Each path below is one point turned by a fixed rotation once a step. After each direction that follows a path, write how fast that rotation turns it, in degrees a step (0 if it stays still).
Each turn is a multiple of 5 degrees from 10 to 175, or 0.
Each row of a path follows its step; steps can be skipped.
path 1
step 0: -5	4	-10	-7	7	14	11	19	-2	4	1	-19	-17	12	-5	-39	5	8	19	2	17	17	-2	-6	8	-7	-32	-20	2
step 1: 11	36	-33	-7	11	22	-8	7	11	1	-1	-10	-16	6	-1	-8	5	9	20	-12	-1	-8	11	6	1	-2	-30	8	11
step 2: 39	29	-17	14	21	-12	-2	-5	-6	-4	-13	-17	-8	12	16	-7	-9	5	6	4	6	1	0	8	-26	10	-11	13	12
step 3: 23	1	-13	14	24	-10	11	4	-20	-11	3	0	-21	16	-5	19	13	11	12	9	17	12	14	8	-30	-10	5	-15	1
step 4: -29	7	-18	12	18	4	14	-4	-24	-19	-2	9	-8	23	6	2	6	-6	-3	-6	0	18	16	14	-25	-15	-13	-3	-16
step 5: -1	13	10	7	24	2	-1	-22	-12	-19	3	4	3	-10	9	-13	23	3	-15	-17	6	10	12	2	-1	-17	-36	7	-24
step 6: 17	18	7	11	-2	-2	3	-10	13	-22	-17	-13	-1	5	-9	-25	18	7	5	9	11	15	15	-9	12	1	-14	-11	-38
step 7: 19	6	-16	-10	-4	0	-9	31	4	-35	-3	-6	3	9	-21	-18	-4	-1	12	-2	3	21	9	-9	1	0	-29	-18	-5
step 8: 7	30	-26	10	-2	-5	-11	3	5	-33	2	-6	-5	8	2	11	-6	18	7	-29	-13	8	2	-1	6	6	-20	-11	20
step 9: 14	2	-11	17	21	-36	5	-13	-1	-13	-3	-8	-20	12	20	-14	1	20	7	-16	0	17	-20	2	-4	4	-10	-8	18
step 10: -2	-3	-19	5	23	-1	12	-8	-5	4	5	5	-47	9	-6	-6	3	20	14	0	20	17	-10	5	0	-16	-6	-22	-8
Directions:
7	3	-5	-6	5	-3	5	4	8	-7	-2	-12	2	-2	-3	5	-6	-2	2	-1	-9	-3	2	-4	-4	-3	6	1	9 => 60
-2	2	2	7	9	6	-7	4	-6	1	-6	-3	7	1	4	6	7	-5	5	6	-2	-6	-1	-6	-10	-5	1	2	-7 => 35
2	-4	1	-8	4	0	1	2	-3	1	-14	-4	1	7	-5	9	-2	9	-5	0	9	5	-5	-2	5	1	1	6	-4 => 100
-3	-7	-1	-5	-1	-8	5	11	5	2	1	3	-7	10	-4	-4	10	-3	10	6	1	1	4	-1	1	-2	6	-2	-4 => 110
2	8	4	-5	4	6	1	1	1	10	-8	1	0	-9	-9	-13	-2	0	3	-1	-6	4	6	-4	4	-2	1	2	-5 => 65
3	-4	-7	-2	2	0	-6	0	7	5	1	4	-1	-12	-7	10	12	8	-3	-2	2	-1	4	3	-2	-3	-4	-6	1 => 160
3	2	-7	-3	3	0	10	-6	-9	9	4	1	-3	-1	0	3	-2	-1	-1	11	3	-2	8	8	-4	-1	0	11	3 => 40
path 2
step 0: 12	-4	-7	-13	2	20	8	0	-5	-32	-8	8	-13	15	2	-15	13	-9	43	-4	22	-10	2	7	4	-20	7	-23	-10
step 1: -21	20	17	-1	-19	-16	26	-15	-2	18	5	-2	-9	-19	-23	-8	-12	6	7	-6	-2	-17	7	-21	6	-28	-8	-24	-9
step 2: -5	15	3	13	-12	7	-12	-12	0	-14	-16	-16	-4	22	5	28	-29	8	37	-26	-4	-3	18	11	3	16	-1	-3	-9
step 3: 22	10	12	-11	9	6	35	0	22	-3	0	-5	16	18	-12	-10	7	-20	36	4	5	20	0	-13	-1	-23	-8	-7	-12
step 4: -11	7	-11	25	-13	-11	31	-22	1	-18	5	0	-1	-25	-4	15	-2	7	18	-2	-20	-19	7	6	-5	-12	14	-32	18
step 5: -7	18	1	-13	5	-17	-20	10	-8	-14	0	-23	-21	18	-6	-9	-23	-26	31	-9	-3	6	14	-5	-4	9	6	-27	-13
step 6: 5	5	10	23	9	12	24	-4	-17	26	2	-13	12	-8	-3	-3	5	16	49	-5	1	10	-8	-23	-3	-15	-3	-3	-12
step 7: 0	14	-7	15	7	-34	28	-16	2	-28	-20	7	-15	5	-10	16	5	-6	22	-10	18	-16	19	1	17	6	12	2	11
step 8: -6	-8	12	-9	-19	9	6	13	-12	-8	-13	0	-9	13	8	-18	4	-13	23	-13	-11	12	20	-10	13	-15	-13	-48	-11
step 9: 8	21	14	17	-2	-2	2	-25	-4	3	11	7	-1	-1	-18	3	-14	13	27	-12	-10	-30	-13	-14	-1	-22	16	-2	-33
step 10: -9	26	-3	0	-15	7	22	-6	-2	-12	-11	-28	-10	16	-10	6	-12	-12	29	-12	30	0	12	22	8	-5	-15	1	19
Directions:
6	2	4	-9	-4	3	6	-2	-3	-2	-2	-3	1	3	3	-11	5	5	-3	-4	0	2	-1	-12	-14	5	-4	-2	2 => 140
1	-1	6	-1	-8	3	-1	-2	-5	1	-7	10	-5	6	0	-2	3	6	-4	-6	8	-8	2	-1	11	-5	-5	3	-6 => 45
-6	5	-5	5	-2	1	12	-8	-1	-1	-1	1	-11	-8	-10	-2	0	-2	-9	0	6	2	3	3	-1	0	-1	2	8 => 120
1	1	-2	11	-3	5	-2	-3	-2	5	-4	-4	-3	7	-4	1	-4	-9	3	-2	-3	0	-12	-5	-3	5	-8	10	-3 => 100
0	4	-1	-11	0	-2	-3	7	-3	-2	-9	0	-7	1	1	-1	-3	-5	3	2	-2	11	-4	2	1	-15	-2	5	7 => 145
5	-10	-2	1	0	10	-8	-2	3	-5	1	-4	-5	3	-5	-8	-3	-2	3	7	4	9	12	-2	4	2	-3	-1	-1 => 135
-6	2	-2	-7	-1	-2	-7	1	-3	9	6	-9	-4	-4	-1	0	-8	9	7	3	13	-6	-2	-2	-3	0	-3	2	1 => 85
